Here are some points, one per row:
[ -7   8 -10  -1  62  40 -68   9 -35  22  31  12 -28  14  28 -17  24  23
 -36 -15 -49 -33 -30  82 -40   4  31 -30  50  46 -44 -77 -55 -14   4  -1
  17 -60 -31 -23   5   3   7]
[-15  36  73  36  23 -38 -44 -35   4 -55  -2  73   9  19  13 -10 -26  23
  36  48 -15 -35  -2 -10 -16  39 -31 -29 -17  -3 -15   5 -44  33 -49  42
 -10  -2  21  -2 -17  35  72]
[ 41 -31  17 -21 -63   3 -15  23  -3  69  -3   5   1  29 -14 -69 -63   9
 -29  -8 -18   2   6 -11 -80  33  33  32  21  40   8  10 -10  24 -61 -27
  10  12 -53  -6 -50  -1  50]
[ 44  20 -33 -22  18  62  50 -75  -5  82 -53 -42  -1 -23  91   1  33 -25
  -5  48  24 -31  16  11  -8  12  11   6 -21  36 -21   4 -91  -4   2  21
  -3  17  -5  56 -32  20 -30]
[ -5   0   6   5  22 -63  56 -40 -13 -42  43 -45 -18 -22  32 -25 -14  -6
  -2 -50   4  13 -22  33 -24 -39  22   3  10   1 -15  46  19 -11 -67  32
  30 -40 -23 -19 -12  -5  -7]
[-29  22  12 -18  -6 -30  28 -46 -55  42 -30  -1 -25   8  59   9  21  53
 -32  21 -17   4 -17  53  26  62 -42  93   6 -42 -47  65  -8  26  90   0
 -35 -59 -44 -77 -13   8 -20]
[ 60 -21 -30  18  22 -15 -17 -49 -35  20  38 -22  22 -19 -26   4  48 -36
 -45  20   3 -81 -13   1  45 -13  17  -6  -5 -19  48  15 -25   6  21  25
  -7 -15  23 -23  11  19  19]
[-22  12   4 -33  13 -36  26  -2  -1  33  45  40  32  25   5 -17 -24   1
 -12 -40 -17 -11  -1   1 -69   8  14  -3 -72 -13   4 -73  20 -51  51 -45
  13 -29  36  23  46  37 -34]
[ 39  -5 -10 -23 -58  33   8  -6 -25  -9 -15  -3 -12 -50  -5 -27 -17  -6
  52 -62 -21  -8 -19  17  25  -3 -32   8   0 -31 -33  19  36   2  38 -22
  35  30 -11   1 -33   7  21]
[ -3  55  23  53  -2 -62  -4  -7 -42  21  27 -14 -15   0 -11 -20  -3  28
   1  11 -25 -74 -28 -87   4  33  47  23  43  -1  34  21   4 -29 -10 -20
  18  -2   3  53 -46 -18 -45]
[ 27 -13   1 -29  30 -32 -27 -26 -14  34 -22  16  25 -57  -5  47 -15 -25
  47  60  35  25  16 -45 -54   7 -16  32  11  28 -40 -23  35 -20   5 -49
   9 -68  18 -13 -41  65  30]
[-24 -26 -28  -7 -38 -35 -13  -7 -17  11 -26 -34  33  22   2 -63  39 -19
  36 -92 -28  -9   1 -38  10 -19 -68  24 -51  10  24 -23 -44 -26  25  10
  38 -22  -3  57  40   9  -3]
[ 43  84  29  22 -27 -16  16   1  -2  62 -42  26 -27  -3 -20  -2  36 -18
  41  -4  37  25 -46  15  36  32  21 -13 -32  17  22 -27 -38 -50  33  -1
  19  50  21 -37 -11  25 -17]
[ -7 -18  -9 -17  40 -24  44  36 -18 -74  74  53  24 -22 -27   8 -19 -58
 -25 -72  34 -13   9 -51  -4 -45 -29 -22 -12  33  59 -12  17 -20  13  -4
 -18  22 -58   6  10 -18  92]
[-37  13 -13  20 -37  14 -13   6  -5  44  21 -32 -16  15  22  33 -25 -44
  -7  23 -24  11  26   0  -3  55   4   6 -16   2  58 -15  75  67  18   0
  48  44  21 -38  25  32  -8]
[-21 -12 -32  26  37 -20 -32 -26  37  33  -4 -43  38 -50 -40 -14  60 -18
  10  -8  27   0 -56  16 -21  36  34 -65   1 -59 -26  21  10  31 -56  -9
   3  35   0 -30  40 -23  11]
[ 22   5 -31 -49 -12   4   1   8  -2  37  -2   6   7   9 -43  81 -16 -24
 -22   4 -30 -15 -35 -31 -66  20 -44 -33 -17 -25  32  51  -8  33   4   7
 -38   0 -22 -11  18 -53 -54]
[ -8 -54  24 -12  17 -16 -12  25 -28   3 -17   0  30 -53  -3 -84 -17 -35
 -16  13  15 -30  38   8  33   4  21 -17 -20  70  -8  21  38  29  29  78
 -19   1  11 -44 -10 -62 -47]
[ -22    7  -36    7  -43   18   13  -62  -12    7   -7  -38  -29   43
   16    5  -31   13   57   -3   13  -21   29   -3  -37  -17  -10 -111
  -45  -10   -9  -11   13  -20   -4   -6  -26  -24  -37  -74  -14   -9
    1]
[ -7 -13  26 -15  27  37   9  57 -46 -14 -29   5  12  44   5  27  46  24
   8 -20   7  14  -7 -17  13  46 -57 -40  26  27  11   1  11  21 -62   8
 -27 -21  15  24 -14  36 -35]
[ 16  17  58 -20  -1  -4 -13  70  19  15 -22  23 -45  30  18 -46  44  -7
   3  47  44  -3  15 -36 -38 -31   2  -7  53 -59 -18  28  59 -50  -5  17
  22 -29 -20 -19   9  31 -30]
[ -54    9   -6   46   16  -15    5   12    5   65   23   14   59  -24
  -37   12   -3   83  -28  -40   14   -1   12  -34   11  -33  -37   70
   21  -51   21   -9   -5   10  -15   -6   19   -9  -40 -107    0   52
   -9]
[ 29  12   0  -6 -12  45  18 -29  11  -4 -61  49 -57  38 -10  30  -7 -37
  30 -25  17 -43   9  -5  32 -41  41  15  75  27 -28 -34  26  18  -9  22
 -26  -2 -20 -43  51  -3  -7]
[-37 -42  -2 -50  -3  20  44 -37 -56  -6  17 -51  17  24 -12 -11 -42 -33
 -13  47  49  18   8  12   9  38  26   1  61 -35 -14   2 -57 -47 -26 -35
  39  47  10  58  14  53 -26]
[ 17  17   1 -24   9 -20 -90   4 -23  32 -34  19 -48 -35  73 -20 -32 -21
 -15  -6   2  18  45  -8  21  -1 -27 -13  24 -59  19  10 -22  11 -22 -52
  54  61  34  -3  30   2  14]
[ -2  -2  28 -68  32  36  36  -2   0 -29 -46 -45  -1  -9 -31 -26 -15  -6
  21  18 -56   1  20 -37  20  -6 -16  -6   9 -29  -8 -22 -36 -24 -20 -23
  36   8  -7 -25   3 -38 -13]
[-23  20 -13 -57  19 -44 -16 -50  16 -26 -40  -2 -51  11   4   2   3  57
  -3 -35 -39  19 -48 -16  11  15 -20  17  43  15  -9  -4  44  33 -22  64
 -45  -7  43  14  23   4  49]
[ -7 -71  13  39 -24   3 -27 -33  -5  11  -4 -69  -2  33 -40   4  38  19
  -7  17  25 -11 -20 -24  10 -30 -23  -6  23  27 -26 -42  55  14   1  17
   2   5  -6  28  -9   3  15]
[ -5 -10  12  13 -23  39 -11  19  27  16  21  25  12 -40  15 -19   3 -39
 -18 -28 -10  14 -15  -5  19  -9 -73   6  10 -36 -24 -35 -41  -5  22  36
 -54  -2  32  27 -28 -22   1]
[  5 -43 -26  20  67  -6 -44  28 -66 -20   2  40 -30  27  24  49 -17   0
  36 -13 -31  -1   3  -9  17  -6  14  29 -49 -21  -7  27   1 -75 -18  28
 -24  31 -38  46  28 -29 -35]
[ 20  72  15  31   0   9 -14 -39  31  21   1 -47  21  -7   9  27 -31 -12
 -13 -19  -3  43  44  16   2 -38   2  36  22  -3   0 -17  40  14  -2  -2
   8 -18   4  29 -19 -39   7]
[-25  15 -37  -9   6  -8  10  41   5 -39 -70 -40 -75 -42 -41   0 -12   5
  -2  -8  29  -7 -28  63  -7  20 -25  66 -17   7  87 -16   0   3 -47  -9
  39 -31  -9  29 -15 -44 -25]
[  9  54  14 -40 -41  14 -62 -22  80 -56 -25  20  73   2   7  18 -39 -12
 -96 -12  32 -32  15 -12 -28 -15 -20  15 -14   6  -4  -4  -5 -55 -16  54
  14  32 -31 -16  -3  21 -30]
[ 60   7 -46  11   5  -7  15  44  47  53  32  15   2  17   6  -7 -19  -4
  18 -19  -7  30 -15 -22  10  18 -16 -29  50  37  -5  73 -29  -5  10  -7
  15 -31  32 -10  74  -4  20]
[ 18  12 -54  11 -19  38  30   4 -33 -59 -46  29  30  17  -2  22  16 -25
  28  12  12  71  25  26  22  92  46   0  43  24  66 -18   8 -43  -1  66
  21 -16  37 -20 -19   3  30]
[ 16  16  42  18  -1  93  18 -83  10  23  10  50   1   3  -7 -40  12   5
 -30 -70  39 -13  42   1 -25  44  14  16  -3 -58  54  19  18 -27  17 -54
 -50   6  65  -5  -3 -42  14]
[-21 -31 -44  58 -11  20  55 -15  -4 -50 -29  19 -62 -43  15 -16   5 -15
 -89  36 -39  23 -40 -87 -20 -21 -10  -5 -45  31 -30  -2  -4  -1 -37 -42
   0  11  27 -32  29  43  -7]
[-68 -11  27  10 -18 -38  16  58 -23  47 -54 -20  43  -1   8  19  70  40
 -26 -10   9 -26  44 -38 -50 -36  61   3 -12 -16 -26   4 -23  26  11   7
 -20  15 -34  11  -5 -36  48]
[-30 -31 -44  35  55  14  28  28  85  -2  -9 -23 -11 -41  14 -29 -48   9
  64  12  -5 -41  47  -4  44  38  -1   5   0 -34  48 -15  -6  31 -18 -12
 -64 -51 -12  18  -4  16 -15]
[ 10 -47  22   0  14 -26  29  17  10  14   2  35 -33  27 -76  20 -36  49
 -23 -15  54   0  63  28   5 -30 -39 -38 -60  33  10  19 -20  -3   6  38
  46  -1  19 -11  12 -23  33]
[ 43 -23 -18  14  -8  16 -22  62  26 -39   2 -62  -5 -25  -1  30  11  25
  -5 -29 -32 -33  25   3 -38  21  15  51 -22 -47 -39  33  18 -29  35 -12
  -9 -15  16 -69 -48  31  51]
[ 53  14  57   5 -38 -23  -3  22   1 -41 -25  21   5 -56  -6  29 -24  43
 -26 -45 -12 -26  11  21  44  56  18 -50 -29  -2 -51  -3  11  33 -10 -43
   0 -12 -34  70   8  45 -56]
[ 13  26  12   9 -31 -35 -85   3  -4 -10 -14  11 -14 -37 -21  36  15 -37
 -19  13 -16  24  16  46 -29 -30 -28  16  -6  37  54   1   3  -1  29 -53
 -30 -22   5 -10  39   0   1]
[ -8 -14   4  56 -15  27 -61  24  -8 -25  36 -50 -44  45  18  30 -17 -17
  -3 -40  89  37 -31 -42  59 -19  34 -22   1  -3  17   0 -37  43  32   6
   3 -52   9  20  -2  -7  -2]
[-13  32 -31  19  -4 -23  -1   0  12 -58  20   7  18   8 -14 -40  22   3
  27  18  56 -17   4  19 -12  45 -48  -2  70  30 -36   1 -26  36  36 -63
 -21  31 -45 -15  22 -15   3]
[-30  36 -28  17  66  42  13  -1  10  25   9  17 -36  -8 -51 -53  31  17
 -21 -15  19  34   7  -8  -2 -12 -16  -7 -24  35 -43  51  49  -1  18 -14
  41  16 -23  55 -43  15 -16]
[-16 -63  30  19 -15 -43  26   2  27  20  17  90   3 -27  65  13  33  48
   8  -1   9  29 -33   8   1 -32  20 -11  13 -17  24 -26 -19  31 -13 -48
   4  61 -43  10 -63 -49 -14]
[ 68 -54 -21  -9 -20 -15  34 -28  -4 -34  21  42 -52  32 -19  16   6 -59
   1  50   4 -50  10  29  13  25 -43  86  -2 -10 -65 -72  41 -10 -16  14
  21 -20  -8  51  17 -44 -12]
[ 30  -1  14  35  61  35 -14   6  49 -20 -51 -19  20  63 -18  14 -55  15
   0 -11 -29  38  -5 -23  66   3  61   5 -15   3  16  14 -58  33  62  -6
  31  39  -3   8  -7  12  33]
[ -81  -36   12  -29    4   15  -30  -13  -21   40  -22   14   18  -19
  -41   33  -54  -30   23   18    5   11 -113   24  -10    4   42   19
   11  -10  -49   20  -12    5   24   24  -19  -28   26   15  -31   14
  -32]
[ 25  18 -58 -12   5  14 -10  29 -22   3   4   5  22 -61  16 -27  -8  58
   4  31  -2  33 -13  -2 -12 -14  31 -30   3 -30  -1 -31  65   9  50  62
 -15  12 -51  67  85  27  27]
[-17  77 -26  19 -17 -21  57  57 -19  11  -2  22  11  13  20  15 -22 -29
  25 -37 -10 -36  18  26  10 -18  22  -8  -8  -9 -47 -17 -11  38 -39  12
   8  23 101  -8 -13  -4  -1]
[-12  -6  31   3   6  -1  -4  -9  58 -29  54  -5 -76 -14  17  41  13   3
   7  14 -24  12   8 -13 -33   7  -7 -18  37  21  27 -43 -42   7  34  65
 -28  85 -16 -36 -74  47 -23]
There is one direction along which these points spread out most. How many in every 100 of the points above lie lower along it than each point below? Answers are rounded to whole numbers. More than half of the points above lie lower than the first one.
[-19  18  -2  40  33 -24  13 -11 -20  -5 -16 -14  14  53   1  -3 -25 -91
 -30  22  -6  29  12  27 -26  -3   2 -47  -5 -59 -21  16  10  16  51   5
   6   9 -12   5 -35 -29  30] --> 60
[ 41  20  39 -22  18  17  38  32  20  36  46 -47  30   9  33 -22 -16  22
 -43  28  28  61 -44 -40  63  18 -18 -40 -49 -46  -8 -41   4  -6 -59  -2
  -3 -11 -23 -15   9 -61  28] --> 26
[ 11   8  -8  68  -1 -22  -3   2 -19 -25  -9 -28  47  50  16 -44  20 -10
  27  -6 -40  22 -51  15  -7 -13 -28  33  -2  47 -40   6  24 -24 -14  -6
 -79  11 -18 -29   8 -25 -34] --> 57
[-33  -9  70  40 -19  45  19  -7   1 -11  32  -8   9 -60  26  77 -21 -30
  33  28 -46 -20  27  38  20 -18 -37 -36  53  79   1  46  41 -68  -6   9
  12  -3  -3  15  66 -21  48] --> 19
[-27  50  14 -31  43  31  15  15  -8  11  55  -8  12 -17 -32  -8  68 -11
   7  22 -35  -5  13   0 -19 -13  16 -22  -2  30 -19   7  -9  53   3 -23
  32   1  22  27  -8  -3  -1] --> 62
[-33  -8 -59  14 -82  29  -5  11  30 -63  28  29 -34  27  -4 -37  30 -11
  32   7  -6  35  31 -37   7 -49  36  64 -67 -31   6  47 -47  47 -10  31
  24 -55 -22  70  31  11 -17] --> 8
[ 15 -26  66 -11  24  24  -6  -5  16  -5  26  -5  11  -3 -14   2  44 -39
  40 -20  -1  24  36  52 -13  -4  15  70 -55   6  48  22   2  39 -72   7
 -21  39 -21 -11   8  80 -23] --> 40
[-30 -36 -66 -46 -12  -3 -59 -20  17  18   9  44  58  36  15  26  47 -10
 -21  25 -40  -9   2   4  75 -24  10 -43  -9  13   6  28  31 -21 -26 -20
  47 -40 -23   6 -54 -29  -1] --> 38
[-17   4 -25 -30 -56 -37  29  33  12  28  -8  -6 -10  44 -27 -11 -12  15
 -23  43  -9 -19  -8  75  70 -44   7 -16 -19 -10  36   4  14 -40  -6 -53
 -86  -1  14  23 -14  71  38] --> 57
[ 13  14   7 -54  25 -36 -28 -35 -31 -41  10 -32 -11 -15 -30  -8   4  10
   8 -13 -35  37  36 -37  22 -15  50 -17  -4  48   3   2 -14   9   7 -23
 -53 -11  26  -5  -1 -21  -4] --> 28
[-28 -54   5 -15 -13 -52  -3  17  74 -22  31 -18  -7  36  39  28  24  23
  -9   2  26  19  24  -5  -7  62  26  20 -11  36 -28  -7  -4 -28  17 -15
 -15  18  21   3  36 -49   4] --> 26
[ 24   7 -33 -61  32  38  22  44 -17 -26  11  -6  55  27  32   9 -46  71
  -6  20  62 -43 -13   2 -46 -88 -24  22 -22  36  26  11  48  24 -14 -27
   5  53  70  -8 -12  -8 -23] --> 6
[-24   4  54 -19 -32  33  -3 -16  14 -41  26 -25  -1  -1  30 -13  15  13
  43  37  -5 -48 -76  26  11  -9  34 -13 -33 -11  35   1  12  -6  25  -9
  29 -11  -3 -27  30 -28  42] --> 62
[ 56 -36  33  17  -2 -41  62 -19  11 -27 -34  19  38  21 -11  -5   5  40
 -16  21 -54  26 -30  24 -52 -49  -8 -45  84 -22  46 -31  -9   5  62   8
  40 -33  46  10  -5  17 -49] --> 66
[ -3   6 -16  10 -47  25 -27   6 -27  -8  48   7  12 -39 -56  16 -14  50
  41  54   9  41  46  13   9 -13  -9   8  20 -28 -48 -21 -39 -48 -33  23
 -10  29  25 -12 -17 -32 -33] --> 74
